Rows swapped in pairs by one turn or mirror: which row each one swaps with
q221: -0.88  -0.42  +0.18  -2.70  -2.68  -1.26  +2.14  -0.23  -2.04  +0.73  +0.73  -2.79  -0.16  +0.77  -1.56  -0.02  -0.25  +0.34  +1.86
q359: -1.07  -1.43  -0.76  -0.34  +2.69  -1.12  +1.45  +1.95  -2.75  +0.55  +2.04  +2.85  -0.52  -0.42  -1.21  -0.17  -2.21  -2.74  +0.04
q301: -0.23  +1.60  -0.82  +0.30  -1.93  +2.07  -1.44  +2.77  +2.06  +0.94  -1.55  +1.23  -3.43  +1.61  +0.29  -0.35  +0.61  +1.67  +1.21
q169: -0.79  -0.75  +1.15  -4.05  -3.12  -0.87  +1.12  -0.82  -1.36  +0.93  +1.72  -1.76  -0.84  +0.71  -1.57  +0.87  -0.22  +0.29  +1.56
q445: +1.61  -1.34  +0.28  +1.59  +0.12  +1.96  +0.80  +0.73  +2.67  -1.57  -1.05  +4.08  +0.28  -0.07  +1.22  +0.04  -0.47  -0.64  -2.49
q485: +1.47  +2.35  +0.20  -0.92  -0.29  -1.23  +1.41  -4.02  +1.46  +0.70  +0.30  +1.45  +0.38  +2.44  +3.77  +0.22  -0.62  +0.70  +0.69
q813: -0.20  -1.32  -0.33  -0.85  +1.65  -2.46  +0.67  +0.51  -3.33  +0.42  +1.99  +2.95  -0.16  -1.41  -1.14  +1.50  -2.57  -2.66  -0.92
q249: +1.08  -0.72  -1.70  +2.72  +0.65  +1.19  +0.09  -1.39  +1.46  -2.31  -1.93  +0.41  -2.58  -1.32  -0.28  +1.08  -0.22  +0.16  -0.86
q348: -0.73  +2.66  -0.87  -0.71  -1.88  +2.56  -1.39  +1.28  +2.49  +0.96  -1.74  +1.01  -3.03  +1.19  +0.54  +0.97  +0.71  +1.30  +1.31
q383: +0.34  -1.28  -0.25  -1.03  +2.48  -2.20  +0.35  +0.40  -3.22  +1.08  +1.53  +2.68  -1.65  -0.63  -0.84  +1.05  -2.33  -3.23  -0.94
q505: +0.88  +1.31  -1.27  +0.01  -0.93  +0.79  +1.97  -2.01  +1.55  +0.84  +1.84  +0.93  -1.35  +2.84  +4.13  -0.01  +0.20  +1.56  +1.70
q638: -0.46  -0.72  +0.63  -3.61  -3.51  -0.94  +1.43  -0.38  -1.64  +1.08  +1.29  -2.06  -0.95  +1.33  -1.30  +0.51  -0.13  +0.49  +1.48
q715: -0.74  +3.11  -0.41  -4.01  -2.00  -0.25  +0.48  -1.93  +1.25  -0.08  -2.29  +1.43  +0.59  -0.68  +1.80  +3.25  -0.37  -0.38  +0.96
q465: +0.39  -0.13  +0.82  -2.54  -1.69  -1.61  -2.75  -2.28  -1.79  -0.43  +1.43  +1.95  -1.62  -1.47  -1.32  +2.52  +1.51  -1.10  +0.49
q586: +1.20  -1.35  -0.34  +2.88  -0.34  +0.78  +1.61  -0.03  +2.31  -1.49  -1.29  +3.07  -0.26  +0.78  +1.62  -0.55  -0.26  -0.11  -2.64
q702: +1.25  -1.35  +0.19  -1.30  +1.81  -2.47  +0.17  -0.37  -2.90  +0.91  +1.66  +2.46  -1.86  -0.76  -1.27  +1.22  -1.96  -3.01  -1.42
q687: -2.22  -2.24  -0.70  -0.11  +2.19  -0.27  +1.05  +2.11  -2.09  +0.03  +2.99  +1.98  -1.07  +0.05  -0.47  -0.03  -1.49  -2.84  -0.30
q903: +2.87  -1.51  +2.11  -1.79  -0.47  +1.92  +0.64  -1.28  -0.32  -2.26  +0.99  +3.37  +1.22  -1.52  +0.59  +1.14  +0.15  +1.66  -1.73
q597: -0.68  +2.35  +0.31  -0.63  +2.74  +0.00  -0.06  +3.61  -1.46  +1.24  -2.73  +1.85  -1.34  +3.01  +3.31  -0.58  -0.71  +0.08  +0.32
q480: +1.40  +0.66  +2.33  +0.03  -0.45  -2.00  -1.34  +0.29  -1.08  -0.18  -2.58  +4.68  +1.59  -0.09  -1.64  -1.06  -0.99  +0.23  -0.88
q338: -1.70  +1.55  -0.56  +1.23  -1.38  -3.29  +1.19  +0.28  +0.57  +0.31  +0.22  +2.65  -1.83  +3.54  +1.47  -0.43  +0.49  -2.49  -0.49
q22: -0.09  +2.10  +0.14  -1.33  +2.29  -0.25  -0.59  +4.03  -1.54  +2.12  -2.61  +2.49  -1.43  +2.43  +3.06  +0.04  -1.66  +0.00  -0.49
q161: -0.71  -2.30  +2.09  -2.93  -1.48  -0.52  -1.99  +0.84  -2.86  -1.85  -2.56  -0.16  +1.86  -0.37  +1.54  +1.10  +1.04  +1.03  -0.66
q374: +0.51  -1.59  +0.06  -1.45  +1.97  -2.04  +0.56  +0.49  -2.91  +0.93  +1.79  +2.76  -1.65  -1.27  -1.73  +1.24  -2.22  -2.42  -1.19
q542: -0.75  +0.30  -1.44  +3.10  +0.30  +0.56  +2.56  +0.54  +0.38  -1.20  -3.25  -0.85  -1.00  +1.84  +0.47  -0.19  +0.10  +1.36  +0.28
q71: -0.47  -0.07  +2.28  -3.55  +0.50  +0.17  -2.16  +0.06  -2.72  -1.12  +1.84  +0.69  +1.53  -1.95  +2.14  +1.83  -0.37  +2.85  +0.28
q752: -0.60  +0.85  +2.33  -2.51  +1.68  -1.55  -1.82  +2.17  -4.39  -0.79  +1.66  +0.89  +1.10  -0.57  +1.41  +1.31  -0.13  +1.75  +0.90
q96: -0.91  -1.79  -0.37  -0.71  +2.26  -1.76  +0.56  +1.38  -2.78  +0.56  +1.74  +2.41  -0.22  -0.81  -1.27  +0.61  -2.78  -3.07  -0.26
q508: -1.03  +2.64  +0.52  -1.40  +2.96  -1.50  -0.40  +3.51  -3.09  +1.10  -1.56  +2.28  -0.27  +1.75  +3.33  +0.24  -0.72  +0.90  +0.06
q95: +0.18  +1.41  -0.43  +0.64  -0.49  +1.64  +1.26  -0.72  +2.44  -0.53  +2.55  +0.26  -1.72  +1.93  +3.50  +0.11  +0.29  +2.10  +2.35
q366: +1.48  +2.09  -0.31  +0.28  -0.48  +0.83  +1.90  -2.68  +2.12  +0.71  +1.68  +0.74  -0.98  +2.73  +3.16  +0.27  -0.17  +1.34  +1.60
q60: -0.56  -0.20  -1.73  +2.80  +0.86  +0.57  +2.68  +0.08  +1.13  -1.30  -3.11  -1.25  -0.59  +1.51  +0.29  +0.59  -0.33  +0.56  +0.59
q158: +0.13  -2.71  +0.53  +0.27  -1.68  +1.16  -2.76  +2.13  -0.86  -0.98  -1.71  -1.34  -1.21  +1.09  +2.12  -0.68  +1.34  +2.46  -0.44
q151: +2.49  -1.09  +2.08  -1.02  -0.73  +1.73  -0.17  -1.28  +0.97  -2.21  +1.07  +3.49  +1.59  -1.19  +1.53  +1.76  +0.07  +1.26  -2.16
q594: +1.77  -0.73  +2.44  -2.22  -0.56  +1.38  -0.55  -1.41  +0.23  -2.69  +2.12  +2.69  +1.43  -2.14  +0.97  +1.74  +0.29  +1.77  +0.17
q111: -1.01  +0.21  +0.18  -2.71  -0.99  -1.63  +1.00  -1.66  -1.08  -1.56  -2.50  +0.87  +3.22  -0.94  +0.69  +3.83  -0.15  -0.70  -0.01
q651: -0.27  -2.59  +0.39  -0.33  -1.95  +0.63  -1.87  +2.46  -1.92  -1.73  -2.21  -1.73  +0.54  +0.52  +2.07  -0.33  +1.67  +1.35  -0.72
q684: -1.15  +2.54  +0.89  -0.93  +2.93  -1.16  -0.46  +3.69  -2.17  +1.12  -2.36  +1.48  -0.90  +2.47  +3.15  +0.04  -0.95  +0.57  -0.07
q796: -0.49  +2.00  -0.03  -1.29  +2.03  -0.23  -1.06  +3.60  -0.98  +2.32  -2.52  +2.11  -1.71  +2.63  +3.76  -0.04  -0.91  +0.21  +0.14
q834: -1.52  -0.88  -1.04  +0.23  -1.77  -0.71  +2.67  +0.75  -0.50  +0.70  +0.37  -2.88  -1.92  +2.04  -0.75  -0.56  -0.98  +0.93  +1.75
q707: +0.21  +0.46  -1.14  -2.20  -2.13  -1.45  -2.19  -2.53  -0.60  -0.66  +1.96  +1.60  -1.99  -1.71  -1.35  +2.55  +0.90  -1.11  +0.26
q810: +1.10  +2.69  +1.36  -2.20  -0.98  -2.28  +1.91  -3.94  +0.18  +0.76  -0.65  +2.66  +1.51  +1.09  +1.76  +1.01  -0.40  +0.02  +0.22
q893: +0.44  +2.02  -0.18  -1.25  +1.48  +0.06  -0.89  +3.74  -0.43  +2.58  -2.74  +2.25  -1.54  +2.75  +3.34  -0.34  -1.28  -0.16  -0.47
q468: +2.10  -1.44  +1.21  +0.32  -0.46  +1.37  +1.51  -0.74  +2.36  -2.13  -0.03  +3.39  +0.77  -0.41  +0.94  +0.32  -0.96  +0.49  -3.29
q214: -1.84  -0.75  -0.47  +0.02  +1.18  +2.74  +1.29  +1.50  +0.76  -0.20  +2.98  -1.29  -2.22  +1.46  +1.41  -1.13  -0.70  +0.76  +1.89
q173: +0.63  -3.07  +0.58  -0.28  -1.98  +0.98  -2.40  +1.98  -1.69  -1.15  -1.81  -1.49  -0.87  +0.99  +1.60  -0.45  +1.50  +2.00  -0.72
q656: +0.56  -0.13  -0.08  -1.18  -1.13  -0.31  -3.03  -2.73  -0.79  -0.84  +0.67  +1.78  -1.94  -2.41  -1.41  +3.00  +1.05  -0.56  +0.14
q504: +1.41  +3.48  +0.76  -1.33  +0.05  -2.60  +1.48  -3.94  +0.33  +1.29  +0.21  +2.11  +0.14  +1.31  +2.30  +1.50  -0.36  +0.17  +0.67
q862: -2.14  -0.87  -0.63  +0.32  +1.48  +1.27  +0.70  +3.83  -0.95  +0.13  +2.80  +0.11  -1.13  +1.66  +0.62  -1.26  -0.86  -0.77  +2.42
q692: -1.26  -0.20  +0.13  -2.73  -1.67  -1.71  +1.10  -1.92  -1.89  -1.23  -2.06  +1.43  +3.32  -1.12  +0.49  +2.90  +0.01  -1.10  +0.00
q282: +0.33  +2.25  -0.48  -0.61  -1.17  +2.51  -2.25  +1.81  +1.95  -0.38  -2.52  +1.38  -2.82  +0.93  +0.22  -0.55  +1.21  +1.75  +0.85
q115: -1.00  +2.70  +1.53  -1.81  +2.86  -1.04  -1.22  +2.78  -3.46  +1.45  -1.25  +1.71  +0.26  +1.15  +2.60  +0.06  -1.18  +2.30  +0.65

q702 pairs with -> q893
q813 pairs with -> q597
q656 pairs with -> q348
q445 pairs with -> q504
q22 pairs with -> q383
q707 pairs with -> q282
q374 pairs with -> q796
q542 pairs with -> q692
q71 pairs with -> q214
q480 pairs with -> q338
q505 pairs with -> q903
q810 pairs with -> q586

